In the rows, 128 means zero.
X: rows in 3 groups, each row roughly a mix of its group's directions (some rows in no group)
X (110 x 11)
[[112 113  88 122 154 155 103 161 150  87 121]
 [133 168 151 133  92 141 126 143  79 113 158]
 [106 112 120 147 138 181 120  90  94 103 138]
 [110 192 107 148 113 133 132 123 149 137  90]
 [ 64 130 123 151  96 158 136 129 112 142 108]
 [138 103 163 148 113 122 120 189 132 158 139]
 [164 143 140 146 152 105 187 137 128  99 127]
 [139 155 141 113 141  87  77 133 163 132 152]
 [176 131 141 169 129 143  95 161 118 156 127]
 [ 86 159 134  95 135  94 128 100 139  90 123]
 [169 115 135 138 152 133 157  95 163 158 101]
 [142 128 160 150 159  94 133 133 160  90  95]
 [109 156 115 127 152 118 150  96 155  71 135]
 [111 108 199 120 134 144 119 123 136 114 159]
 [159 150 123 142 137 133 145  83 122 122  71]
 [105 153 122  93 123 175 128 163 101 117 155]
 [163 115 126 116 136 183 151 142  84 139 128]
 [123 142 124  53 116 108 116 123 107 109 119]
 [101 129 103 111  92 152 101 114  97 158 162]
 [129  81 148 128 116 133 111 184 125 153 152]
 [101 125 126 112  83  99 102 106 129  80 140]
 [124 151 152 106 158 119 154 101  80  92 126]
 [121 108  86 160 109 114 125 106  84 151 101]
 [132 103 116 158 139  72  99 101 138 104 144]
 [114 117 157  96  92  96 132 119 162 150 163]
 [155 125  97 189 126 162 117 153 125 134 116]
 [ 87 133 138 105  94 114 114 163 159 164 120]
 [110 158 117 142 129  94 165  94 124  99 165]
 [113 158 162 105 118 172 108 163 121 127 158]
 [ 90 150 126 159 137  91 129 120 146 103 174]
 [139 148 158 138 165 140 134 187 127 108 151]
 [113  79 165 123 131 144 125 138 119 157  82]
 [ 55 124 135 117  97 149 119 128 134 145 119]
 [ 75 155 127 127  80 154 142 131 141 120 106]
 [141 135 124 163  85 162  95 103 103 150 118]
 [138 111  87 194 125 145 119 133 141 140 110]
 [168 132  89  98 131 128 137 140 130 105 179]
 [118 167 124 118 124 132 117 110  79  93  88]
 [ 92 156 110 129 160 136 133 126 111  87  84]
 [ 92 169 149 175 152 151 135 128 116 105 137]
 [113 144 113 126 172 129  85 171 107 104 137]
 [ 99 156 166  99 112 161 103  95 133 147 114]
 [120 128 118 114 110 139 178 185 122 154 112]
 [ 96  95 118 129 111 112 127  87 158 138  83]
 [109 121  89 169 168 150 151 118 130  94 122]
 [130  91 109 113 159 101 113 162  80 128 136]
 [124 147 133 150  91 166 148  92 121  97 161]
 [128 121 134  89 145  91 104 143  84 112 162]
 [145 162 123 137 114 152 162 147  97  77 119]
 [173 112 117 125 146  92 182 142 112 118 128]
 [126  97 129 119 132  90 140 139 164 130 186]
 [131 141 124 160  92 142 108 108 132 108 188]
 [147  99 139 128 169 147 143 131 126 171  84]
 [116 181 111 156 113  99 149 132 150 133  91]
 [108 162 121 118 126 184 134 173 142 135 110]
 [136 106 105 154 127 141 107 135  81 112 179]
 [188 110 126 133 139  98 130 114  99 138 165]
 [109 166 144 116 148 165 108 179 124 107 132]
 [127 145 139 108 108 104  86 106  98  79 139]
 [153 118 177 121 139 125  84 146 155 132 160]
 [ 70 120 106 135 128  96 103  95 154 124 137]
 [116 123 155 114  72 169 128 138 101 152 141]
 [ 72 173 133 139 119 150 140 139 152 113 104]
 [ 87 143 117 153 118 182 155 123 102 119 111]
 [ 75 144 100 127 122 137 140 134 182 111 119]
 [107 165 132 153 138 152 166 122 147 146  82]
 [134  91 144 113 141 164 163  93  96 153 125]
 [115  88 112 101  87 123  94  92 112 145 121]
 [170  89 154  98 145  98 118 143 135 130 159]
 [139 124 132 138 130 106  83 142 176 160 163]
 [115 164 107 151 149 117 173 133 153 116 169]
 [134 119 180 156 118 128 152 182 126 143 132]
 [ 89 176 123 128 125 161 159 102 133 107 108]
 [117 169 122 125 136 141 109 113  85  97  84]
 [136 117 147 113  99 167 113 139 110 151  72]
 [168 129 159 130 138 134 117 157  77 137 162]
 [ 86 148 125 131  90 128  74 110 111 130 143]
 [135 133 157  83 146  91 118 104 141 123 172]
 [ 60 149 133 116 101 121 154 124 148 130 110]
 [161 112 174  98 157 124 151 127 132 100 159]
 [172 115 137 108 154 103 142 155 135 159  88]
 [154 158 138 147 152 146  93 129 130 151  76]
 [183 101 156 122 158 124  98 153 119 128 110]
 [115 154 142 118 145 124 125  87 158  95 176]
 [136 128 175 109 153 121 128 132 102  83  91]
 [129 170 120 135 137 149 120 125  98 106  68]
 [102  89 149 130 104 133 122 185 132 154 145]
 [ 77 105 129  97 117  88 116  93 127 140 132]
 [103  95 165 150  91 113 100 112 106 153 116]
 [ 78 126 143 148  95 103 159 116 112 145  99]
 [126 155 139 126  79 154 110 133  76 112 141]
 [106 163 137 109 158 110 135 129 181 114  97]
 [177 129 143 127 108 118  83 142 118 172 121]
 [115 184 102 111 163 162 110 119 125 128 108]
 [111 136 126 116 134 138 101  88  66 121 105]
 [ 91 144 154 149 101 147 160 171 130 149 111]
 [147 146 142 115 153 145 128 170  95 113 178]
 [ 91 108 118 139 124 115 114 158 178 141 167]
 [161  92 138 125 141  98  74 112 129 130 155]
 [ 89 149  91 156 131 110 155 128 153  89 125]
 [100 136 166 138  92 146 143 155 115 169 103]
 [129 142 137  99 121 165 183 128  91 126 106]
 [118 125 138 104 149  94  80 113 141 169 100]
 [129 141  99 145 133 123 119 145 200 115 108]
 [147 102 105 143 139  84 134  90 127 147 170]
 [186 180 127 133 151 154 126 134 136 127 117]
 [119 168 138 116 109 129  96 152 118  76 156]
 [155  75  94 129 133  96  99 147 122 136 150]
 [129 139 162  99 104  93 110 149 156 171 117]
 [115 156 103 165  84 141 135 144 161 152 149]]
one row of each group, then the others: which group is each in?
[156 108 109 161 112 165 153 128  79 124 117]	(110)
[113 152  96 148 131 102 171  90 143 127 160]	(47)
[159 129 143 150 107 112 149 164 106 175 101]	(30)

[149 161 134 154 159 115 150 157 170  95 126]	(47)
[108 155 123 121 100  80 108 162 166 118 118]	(110)
[151 163 103 166 150 143 112 121 112 100  89]	(110)
[185 109 105 118 141 117 106  93 109 156 123]	(47)
[126 114 102  89  80 112 128 110 139  83 134]	(47)
[175  99 119 148 142 130 101 164 116 166 136]	(110)
[102 146 101 118 172 135  74 110 123 143 141]	(47)
[162 124 155  95 103 111 107 131  93 166 108]	(110)
[153 103 122 151 101 128 179 155 159 127 152]	(110)
[107 137 136  99  83 102 167 140 115  92 141]	(110)
[ 94 100 112 130  95  76 136  99 150 137 126]	(110)
